In the data rows, 128 means zero.
Each row in the table below has a label, given by one hidden rule.
[146 152  99 129 242 171  98 180 119  98  96 161 126  79 142 117  94 117
 121 133 204 138 201 185  65  76 128   0 141 134 188 133  94  93  87  45
  71  46 106 170  26] 2
[124 100 147 144 215 212 114 170 124 162 139  73 100 119 136 122 145 146
  94 162 103 149 157 186  57  91 124  83 136 182 131 120  96 117 147 154
 158 124 138 137  82] 1
[113 136  60 143 124 103 152 132 122 137 134 128 130 149 124  99 140 143
 125 129  94 114  83 128 130 152 146 180 132 112 159 133 117 157  98 130
 116 135 138 100 159] 0
[127 183 149 112 145 173 135  85 139 150 122  71  99 143 120  90 136 141
 135 135 123 140 141 109 161  81 138 131  84 114 148 125 100 162 143 209
 166 138 122 136 128] 0
[131 133 115 118 111  59 140 128 145 104 125 124 119 133 110 123 127 133
 129 123 118 115 156 103 129 120 107 137 139 124 162 134 168 134 174 153
  82 121 128 122 161] 0
[192 173 180 100 235 194  91 195 168 118  70 194 178  44 196 152  71  97
 126 104 145 107 179 126 163  42  84   0 212 183 154 152  63  42   0   0
 243  59  96 170 154] 1
[118 137  62 132  41 118 151  72 209 137 144 132 130 163 100  83 124 130
 124  97 110 114 133 134 137 149 157 175 123 119 162 119 152 139 139 176
  46 129 146 115 112] 0
[101 141 119 151  42 137 160  49 137 126 158 128 107 160  88 139 179 133
 120 121 140 117  52  78 133 154 123 213  94 124 123 116 158 153 134  98
  63 148 149  98 128] 0
[177 188 170 122 186 116 106 145 153 149 115 168 150  93 183 178 106 111
 150 118 120 105 162 137 165 123 127  31 168 153 181 140  79  90  80  59
 156  88 104 145  89] 1
[ 76  84  82 147 151 152 153  80  93 168 133  43 116 152 104  69 133 193
   0 164 102 167 100 176  26  91 181 255 158  98 103  98 121 150 188 182
 125 127 148 102  23] 2
[142 104 170 134   0 181 148 191 127  73 170 171 107 151 116 175 133  94
 255  89 245  24 147  79 189 200 102 145  24 153  52 113 227 135 124  20
 185 183 128  79 195] 1
[124 136  88 144 219 138 131  80 129 190 108  41 123 131 131 127 136 160
  68 153  79 175 139 210  63  66 174 144 214 126 192 113  31 104 158 244
  88 103 137 155   0] 0
[161 147 177 108 177 126 102 159 154 118 100 233 146  96 157 143 100  83
 183 130 185 121 169  93 163 122 111   0 160 135 198 130 135  77 105  26
 167 106  97 136 150] 1
[125 153  53 127 197  90 121  71 148 202  75 141 161 118 153  63  73 162
  19 145   0 250 157 192  36  38 160  51 251 143 234 156  23  96 137 246
  20  57 113 171  32] 1
[117 106  85 120 119  53 133   0 156 183 125 127 125 153 103  94 129 156
  16 114  65 163  63 159 137  75 169 235 193  85 221 158 116 144 159 183
  50 104 140 148 105] 1
[ 87 111  26 153 137  49 154  50 213 180 135 103 113 168  50  63 131 161
  38 134  63 186 108 166  60 112 153 216 137 100 111 117 127 170 204 235
  67 111 140 138  68] 0
[120 169  96 112 119  83 135  88 209 127 139 136 168 161 117 139 141 128
 101 111  53 115  56 100 168 144 115 163  83  83 122 134 179 162 151 174
  41  87 127  99 169] 0
[158  95 189 134 181 181 115 164  33  94 136  98 114 102 147 169 144  98
 237 139 192  87 186  93 107 122 113 102 110 178  62 109 167 128 132  46
 188 170 120 118 196] 2
[177 138 125 107 169  58 109 116 135 120 116 130 159 108 131 120 101  94
 174 111  91 116 151  93 151 123 113  59 184 151 187 141 126 123  96 100
  75  84 115 142 182] 1
[ 88  82 101 134 129  99 141  85 170 141 129 106 108 147  85  80 143 158
 119 140  72 149 125 157 151 133 156 201 123  93 159 110 146 154 151 208
 129 158 152 119  80] 1
[ 92  63 168 166  62 190 160 151  58 116 139  97  88 161 119 157 181 147
 142 152 142 142 136 147 107 146 136 222  49 131  45 112 192 182 207 145
 141 213 138  90 138] 2
[ 93 127 156 137  75 214 121 161  86 120 140  66  94  99  87 172 153 132
 169 138 115 102 136 136 119 135 130 143 154 117  83 107 129 143 112 119
 134 154 126 138 187] 1
[133 118  98 133 222 140 119 132  95 137 108  96 121 103 161 165  87 132
  97 136 146 136 187 191  65 104 127 129 132 131 111 132  17  57 123 155
 149  57 125 166 139] 2
[143 135  92 140  33  77 147  96 148 141 121 207 131 136 112 107 125 131
 135 118  84 118 107 111 180 137 140 179 118 110 123 157 165 165 150 161
  45 151 115  91 197] 0
[ 86 114  35 138 108  22 151  22 227 160 122  95  98 174  63  38 151 166
   0 126  33 206  50 153 121 126 188 229 145  75 197 103  59 182 217 255
   0 132 156  92  97] 0
[163 158 109 126 105  92 137  55 245  97 104 196 151 120 135 108 126 109
  48  83  78 102  96 112 199 115 105  22 171 108 148 150 154 146  42 143
 112  81 118 119 176] 0
[136 145 179 129  92 158 126 188 121 110 133 221 122 141 128 179 118 115
 153 127 180  57 134 110  71 145 114  68  99 150 111 136 153 137 127  84
 171 178 119 115 153] 2
[ 62  71  50 153  59  87 179   0 161 166 157 139 133 152  57  33 162 182
   0 127  82 128  36 130 152 162 178 255 143  82 109  90 143 222 212 255
   0  98 141 106  80] 1
[143  85 119 124 140 254 103 173  69  97 133 179 113 122 124 184 135 137
 143 142 180 131 178 139 130 130 124 151 138 144 123 123 122 122 123 161
 241 178 117 130 165] 2
[150 131 180 118 112  85  93 124 126 116 119 170 125 120 126 113 110 101
 102 109 147 145  87 121 179 144 117  59 112 126 183 128  88 108 134 128
 127 109 113 100 209] 1
[154 210 168 110 167  63 115  55 163 144 115 209 150 121 140 163  59 109
 112 111  69  97 101 111 153 111 121  58 178 113 207 160 119  91  71  28
  76 121 108 155 195] 1
[139 134 131 110 183 133 101 165  70 148 111 130 140 114 160 159 131 112
 154 132 168 137 196 127  47 125 112  39 162 138 123 130  81 102  99  36
 165 157 133 145 115] 1
[155 139  99 137 128  63 114  86 176 154 129 175 132 132  91 121 120 121
 118 124  90 167 137 128 124  91 121 124 123 124 141 141 105 141 128 115
 136 104 115 152 113] 1
[132  80 173 139 136 187 124 173  69 111 141  84 111 110 135 168 115 138
 176 151 158 102 172 122 128 111 120 111  70 138  75  99 169 118 101 102
 189 155 127 135 157] 3
[144 135  90 126  70 193 129 120 137  81 163 207 106 152 124 151 142 119
 137 141 162  89 118  98 184 193 114 176  63 115  90 120 190 162 139 169
 206 182 136  88 152] 0
[ 96 128  66 155  96  56 147  98  77 138 128  38 117 172 115  75 164 141
  81 136  79 141  92 183 105 130 142 201 155 121 133 115 141 160 183 215
 143 128 150 125  82] 1
[211 208 136  99 173  12 115 127 196 112 111 242 178  85 149 110  90  89
 164  93  96 124  93  79 182 103 117  47 137 132 178 162 104  51  29  61
 117  80  95 166 176] 1
[141 108 130 122 114 125 137 183  48 145 117 108  88  80 126 139 141 130
 176 135 173 127 143 142 126 107 119 134 107 159  60 129 135 147 148  81
 142 163 121 112  73] 2
[131 133 129 132 102 146 122  69 142 127 125  73 115 131 121 105 136 145
 144 126  85 170 115 155 120 175 149 115 142  91 109 143 155  98  96 167
 100 143 143 109  90] 0
[110 112  75 125  72 109 153 108 140 130 132 129 117 146 135  88 136 133
 101 128  85 155 127 118 111 109 138 180 142 103 129 125 125 107 158 176
  87 111 135 119 124] 0
[130 198  79 120 154   0 128  60 214 177 105 213 161 133 132  23  90 129
   0 117   5 164 103 111 164 107 144 158 181  76 230 149  75  71  57 249
   0  49 140 156 105] 1
[120 128 101 131 132  89 113 105 124 166 118  97 146 159 111  70 140 155
  43 140  79 144 100 150 149 152 165 117 132 124 122 119  90 110 159 226
 111 128 138 137  46] 0
[135 127 207 139  98 149 129 162  95 109 124 171 118 137 160 163 141 114
 166 134 139 122 150 128 125 131 111 108  95 175 101 143 158 131 134 111
 134 135 109 118 169] 1
[ 90 126  70 131 156 188 125 146 120 154 114  67  86 100 110 112 113 142
 101 153  50 164 124 166  90 105 168 142 205 129 105 111  77 111 137 146
 116 111 132 159  70] 2
[148 111 227 119 137 178 125 180 120  85 137 158 121 101 169 195 128 108
 227 132 184  98 162 106  93 130 124  46 124 150  84 127 131 116 117  29
 207 106 121 132 154] 1
[146 129  88 129 155  91 143  83 168 145 128 107 134 142 120  78 145 112
 107 127  65 132 123  97 160 122 159 175 166 122 141 116 157 151 157 185
  19 122 138 129 159] 0
[107 159  97 122 112  20 144  47 234 140 129 196 168 153  97  74 119 115
  98 107  74 152 105 116 218 152 124 169 127  98 172 148 159 151 106 156
  42 109 140 104 145] 1
[112 140 145 122 106 138 112 176 121 110 128 172 140 116 134 149 149 102
 136 108 115 116 110 154  72 126 125 168  68 145 137 117 189  98 148 110
 176 136 115 116 142] 1
[136  75 199 141  87 197 131 171  60 104 151  80 109 129 138 164 138 127
 176 144 196 126 144 116 150 126  99 160  46 127  33 111 197 149 139  85
 201 143 146 108 156] 2
[135 132 198 135 144 203 126 191  33  88 146 199 111 102 144 173 169 105
 136 130 219  87 140  95 123 139 110  92  65 151  57 128 197 115 101  24
 216 206 119 123 194] 1
[169 144  95 117 139  51 132 116 188 134 127 161 152 130 138  93 131 105
 152 102 107 116 117  64 214 155 130 145 148 128 128 131 177 150 126 108
  44 116 138 116 227] 0
[158 136 206 112 173 153  92 191  82  88 119 194 153  83 164 184  94 105
 255 120 208 109 179 144 183  97  76  35  99 199 113 147 129  62  50  18
 234 156 112 112 192] 2
[ 82 103  95 151 112 154 155 101 122 159 131 134 119 181  88 119 147 154
  33 147 131 125 103 138  30 137 173 180 130 102 120 119 139 182 196 218
 111 166 158 100  83] 1
[169 162 122 118 150  39  97 113 189 157 115 181 155 122 104 132  92 103
 139 114  84 180 123 113 169  82  97  33 137 135 165 150  90 115  72  90
 109  80 104 172 158] 1
[137 135 137 128 107 189 119 151 111 115 131 107 133 131 149 130 127 122
 170 116 147 136 189 155 116 105 149 111 109 178 124 124 127 111 138  83
 148 147 147 151 129] 1
[130  42 182 142 125 229 130 176  79 118 167  76 102 113 109 177 170 125
 184 137 213  92 175 140 118 172 118 129  84 158 120 117 173 130 117 129
 199 174 127  92 154] 2
[145 148 222  99 169  79 109 163 163 116 110 192 133 132 151 156  94  86
 163 112 175  87 120 101 155 141 113 100 142 169 153 159 143 109  48  65
 156  87 115 149 182] 1
[101  64 112 136 118 139 124  84 110 156 132  84 123 138 131 101 176 140
 128 142  88 137 149 139  78 124 139 134 130 104 114 112 107 152 156 157
 137 137 139 130  94] 2
[ 87 160  38 139 101  46 155  23 173 153 113 213 157 149  95  73 106 142
  59 118  71 173  35 128 196 117 167 216 182  97 155 116 110 174 144 255
   0  78 141 143 122] 1
[146 117 170 114 164 114 101 169 126 105 106 168 136  88 158 128  92 148
 222 127 119 114 147 152  85  81 108  41 178 140 179 136  73  97 121 129
 210 104 128 162 100] 1
[171 171 126 114 200 104 102 121 156 132 101 162 141  93 161 151  93 115
 128 113 143 129 169 152  85  88 110 120 151 150 157 149  21  40  57 130
 128  31 107 159 211] 1
[ 82  79 132 126 248 244 105 156  34 146 107  60 125 140 119  94 127 179
 146 134 148 203 156 168  45  63 140  92 180 136 143 126  38 103 116  61
 107  88 127 160  14] 2
[ 84 106  60 114  93  25 144 170 146 146 134 118  96 155 131 131 125 135
  61 115 115 111 125  89 186 168 116 106  93 116 140 105 167 112  91 168
  80 147 126 115 135] 1
[132 146 120 109 191  96 121 131 128 142 103 100 142 102 123 104 100 152
 118 129  97 168 187 126  76  85 120  54 213 125 207 125  97 104 145 174
 137  84 120 148 103] 1
Which label does each new row get?
[132 150 180 133  97  96 106 155 142  84 149 143 161  88 166 148 135 105
 158 117 239 100 129  96 155 176 113  60 105 146 124 137 172 101  93   0
 184 159  97 138 245] >> 0
[139  77 182 141 116 174 125 162  73 123 137  94 108 115 131 162 130 135
 134 146 156  91 161 126 136 122 125 137  62 135  82 106 185 116 108 104
 153 135 137 135 156] >> 2
[125  80  92 126 163 173 130 138  79 167 138  64 129 132 106 123 136 123
  89 137 151 162 131 141  77  78 126 108 164 147 185 133 108  86  88 229
  71  98 123 110 100] >> 2
[145 188  94 100 207  50 104 114 207 156  96 184 181 108 138  95  61 116
 156 113  79 197 126 149 186  56 112  29 207 145 212 164  62  59  69 126
  97  67 126 156 105] >> 1
[ 90 137  52 134   6  58 170  59 248 178 140 127 151 159  66  25 140 128
   0 119  62 185  58 121 149 210 157 242 110  42 160 130 145 216 141 255
   0 118 162  97 104] >> 0
[ 86  62 148 146 171 255 126 175   0 109 145  30 105 157 113 151 161 173
 183 134 199 140 163 125 118 140 136 148  82 120  72 103 114 174 151  12
 132 171 134 121  94] >> 2
[151  91 182 132 181 143 129 145  45 107 132 101 123 109 128 144 138 121
 145 129 141 157 137 121  64 117 134 127  74 134 109 122 111 104 114  63
 243 184 128 143  67] >> 2
[101 145  93 137  72  49 126 109 184 102 140 115 125 133 130 114 152 130
 112 132 177 138 114 140 170 138 116 141 124 118 130 136 149 160 131 113
 144 153 117 111 149] >> 0
[ 79   5  76 148 135 203 141  59  45 148 132   0 100 163  88 100 178 185
  43 173  93 171 151 208  11 153 191 183 106 150  63  99 103 165 233 255
 109 185 153 132   0] >> 2
[130 146 109 144 106  96 138 109 177 151 135 111 119 146 144 166 143 145
 126 108 125 108 102 150 188 167 134 153 115 116 138 117 147 142 140 141
  95 145 130 109 108] >> 0
[170 166 171 131 191 108 120 200 139 144 119 159 163 131 143 131 106 118
 167 110 132 123 174 109 210 132 107 120 191 132 197 145 107  21  99 117
 127 110 104 150 159] >> 1
[ 95  76 164 131 219 255 116 181  38 120 132   0 116 119 129 220 176 174
 109 162 114 164 181 191   0  85 133 106  87 142  78  86 120 154 187 205
 156 170 140 140  35] >> 2
[129 160 148 128  72 103 132  67 160  95 137 125 121 141 110 135 136 134
 168 118 128 110  93 103 179 186 135  94 119 103  66 149 191  93  97 148
  72 127 129 102 183] >> 0
[131 126 137 128 129 130 105 149  89  88 145  87 120  90 161 191 149 131
 142 139 255 124 123 127 148 115 126  92  94 186  92 123 148 135  99  29
 236 192 119 123 171] >> 1
[109 106 176 131 195 226 120 187  21 132 119  58 118 103 147 170 140 137
 187 166 235 129 196 167   1 112 118  97 126 141  66 102  90 118 142 133
 217 154 138 141 110] >> 2
[152 154 127 119  99  72 126  80 147 137 134 145 154 133 126  98 107 151
  84 123 118 101  86 111 135 135 132 204 136 105 155 135 156 128  80  71
 114  98 118 100 179] >> 1
[143 201  47  99 130  43 146  21 212 177 104 176 165 146 130  69  58 125
  40  97  18 168  53 149 130 168 120 134 174  99 222 145 140 121 102 103
   0 106 116 141 176] >> 1
[ 95  94 151 142 107 153 152 118 126 123 144  86 108 146 128 159 144 133
 122 145 121 142 118 133 101 137 159 126 126  86 105 121 119 166 186 158
 134 128 146 122 100] >> 1
[172 247 135  95 100  76 117  92 174 105 121 239 197  99 135 124  75  73
 140 101  88  84 122  88 246 135  83  86 143 124 211 185 113  91  92  48
 101  61  97 125 190] >> 1
[ 97  73 158 152 186 210 123 168  36 137 114  70  99 136 140 163 151 161
 113 168 134 173 206 201  15  47 147 142 158 171  99 110  80 109 171 190
 147 179 134 145  43] >> 2
[125 124  93 125  53  61 129 132 174  96 151 101 122 116 127 146 158 128
 135 131 229 104 111 119 195 165 115 141  91 128  82 124 185 186 126  47
 159 171 128 109 162] >> 0
[108  59 149 146 151 226 126 205 102 119 133   1 109 126 143 140 134 140
 178 163 169  94 155 175  33  73 116 152 134 137  87  97  68 123 170 125
 165 236 125 149  70] >> 2
[123  66 170 137 152 233 127 200  71 128 116 134 110 119 145 176 168 158
 137 165 199 113 191 171   0  79 133 115 123 160  95 108  90  89 152 109
 197 186 122 155  53] >> 2
[131  96 155 145 119 170 121 149  70 106 123 138 107 140 120 157 140 110
 197 150 192  80 132 122 107 147 142  93  76 144  89  98 196 126 172  84
 190 159 129 116 212] >> 2
[136 105 121 133 158 153 129 118 130 116 124 109 119 131 149 139 123 128
 103 126 147 151 167 149  89 133 117 196 106 128  77 120  59 105 170  92
 177  99 131 142 190] >> 1
[102  67 147 155  63 163 143 140  68 119 155  55  95 171  84 141 194 162
 131 147 166  68 118 121 133 203 149 177  50 129  13  89 154 172 207 173
 168 215 141  96  83] >> 2
[130 153 139 125 106  85 124  94 210 119 130 198 129 139 128 110 132 122
 191 121 102  99 147 120 156 133 119 141 107 121 151 133 157 126  81 151
 120 119 127 119 170] >> 0
[130 213  76 129  98   4 123  63 254 141 115 183 161 138 129  82 111 115
  27 100   8 148  27  68 193 135 138 160 127  99 210 177 137 159 123 255
   0  57 124 124 135] >> 1
[133 122 128 137 145  82 162 103 140 124 145  94 125 132 100  78 134 130
  74 119  86 170  56 127 121 159 156 177  92  88 117 125 141 135 150 154
 153 152 141 130  73] >> 0
[117  78 193 128 176 190 122 185  79 127 124  63 107 103 162 201 137 138
 144 150 165 155 194 164  48 122 141  39 141 139 149 120  78 124 143 100
 230 117 133 151  57] >> 2
[122 141 117 119 179 132 110 128  88 144  88 164 148 108 153 126  99 140
  99 137 133 188 106 174 144  69 142 121 193 175 174 110  64 112 108 234
 111  82 130 178  75] >> 2
[185 172 149  97 125  49  93 141 157 101 116 211 187 120 154 120  77 107
 197 107 132 106 121  94 202 136 113   0 148 156 107 163 108  52  94  64
  92  80  90 151 178] >> 1
The hidden rule looks at only part of the columns. Which column or columns, counting from 0, in order?
1 8 16
